(in the rows, 128 means zero)
Each path below is one point turned by a fixed rotation once a step. After each direction that follows a path, write how fast that rotation turns it, in degrees a step (0 if it stays still).
Each turn is a multiple of 5 degrees from 10 to 175, or 0.
Each row of a path follows its step; steps can be skipped.
path 1
step 0: [123 136 127 140 127 126 123 134 116 123 124 123 119 142 116 132 126 115
 124 134 127 122 124 120 146 121 133 133 138 123 135 136 131 129 121 122
 137 115 132 129 129 130 122 113 136 138 120 120 133 138 120 128]
step 1: [122 141 133 135 125 133 125 141 116 124 128 131 126 128 115 136 120 123
 133 127 136 128 126 129 138 106 135 130 128 141 122 141 139 126 117 132
 132 133 120 141 133 122 114 124 133 132 124 129 125 125 131 135]
step 2: [127 139 135 143 132 134 130 122 123 125 124 137 138 127 129 125 112 125
 124 111 127 130 133 112 134 118 127 124 139 141 119 130 126 127 122 134
 126 138 122 136 134 130 132 119 122 137 124 127 132 113 132 138]
step 3: [126 134 128 138 145 129 123 108 119 110 122 132 127 135 124 129 124 124
 137 125 128 132 129 113 136 126 123 130 140 129 127 122 122 120 124 121
 117 131 131 123 138 132 129 123 133 133 114 125 137 129 114 131]
step 4: [120 141 134 131 140 124 137 131 120 118 132 123 123 146 123 120 125 125
 134 140 133 131 121 122 129 110 131 133 137 123 132 136 132 109 119 120
 125 118 133 128 138 128 126 126 136 130 118 131 129 131 131 128]
step 5: [118 138 136 137 129 133 127 138 120 134 139 143 126 138 127 135 119 129
 126 128 134 124 117 117 131 107 125 136 135 135 130 142 125 135 121 128
 138 114 126 133 128 129 127 118 122 131 117 137 130 130 133 130]
step 6: [129 129 132 142 130 132 114 131 129 119 123 150 127 136 127 135 124 122
 135 121 137 132 126 120 142 122 123 127 132 135 115 144 128 131 131 132
 132 126 121 128 130 122 121 126 131 133 120 122 144 112 125 137]
step 7: [140 139 132 144 129 129 131 121 120 121 125 132 129 135 121 118 119 114
 138 125 126 130 126 119 143 132 127 132 135 125 122 121 126 113 120 133
 134 127 121 123 138 123 125 123 143 144 127 125 132 121 126 131]
step 8: [114 145 128 136 141 127 128 124 106 138 130 119 122 132 124 126 119 113
 135 133 124 132 125 126 134 120 123 137 139 134 127 127 129 124 118 119
 128 129 118 133 135 139 125 122 135 136 126 131 131 136 122 132]
step 9: [114 133 128 128 140 128 126 129 121 121 130 119 138 134 118 133 120 123
 124 132 132 133 126 121 131 107 121 127 145 141 115 142 129 129 122 137
 132 119 129 139 129 131 122 129 127 121 118 131 135 122 129 131]
step 10: [130 136 138 136 135 136 131 124 124 120 119 142 141 131 128 127 127 133
 133 120 134 129 116 119 139 114 132 128 131 129 110 130 118 129 117 135
 126 120 130 123 125 122 128 129 123 133 105 131 130 119 129 128]
Directions:
[125 130 127 129 129 127 130 129 128 129 129 125 128 129 126 130 129 128
 131 134 124 128 128 127 131 130 130 129 130 127 136 130 128 131 126 130
 128 128 125 130 125 129 126 128 129 123 127 131 126 127 132 130] | 90
[131 132 129 128 129 124 129 129 126 129 129 127 126 127 128 124 127 128
 129 133 130 129 133 129 129 130 127 128 131 124 129 126 133 128 127 126
 126 127 131 123 128 130 127 125 129 129 128 129 128 131 123 126] | 90
[127 128 131 129 125 131 128 132 131 128 127 131 124 128 130 128 127 126
 127 129 130 125 126 131 129 130 130 125 127 129 132 131 129 133 128 128
 130 125 130 126 127 123 126 128 130 133 125 125 127 127 128 126] | 65
[126 129 124 127 129 130 121 125 126 128 129 128 126 128 129 132 132 128
 125 129 128 128 129 127 129 128 125 127 127 130 131 132 128 128 130 129
 125 128 130 129 128 127 127 128 131 125 129 125 132 128 120 128] | 130
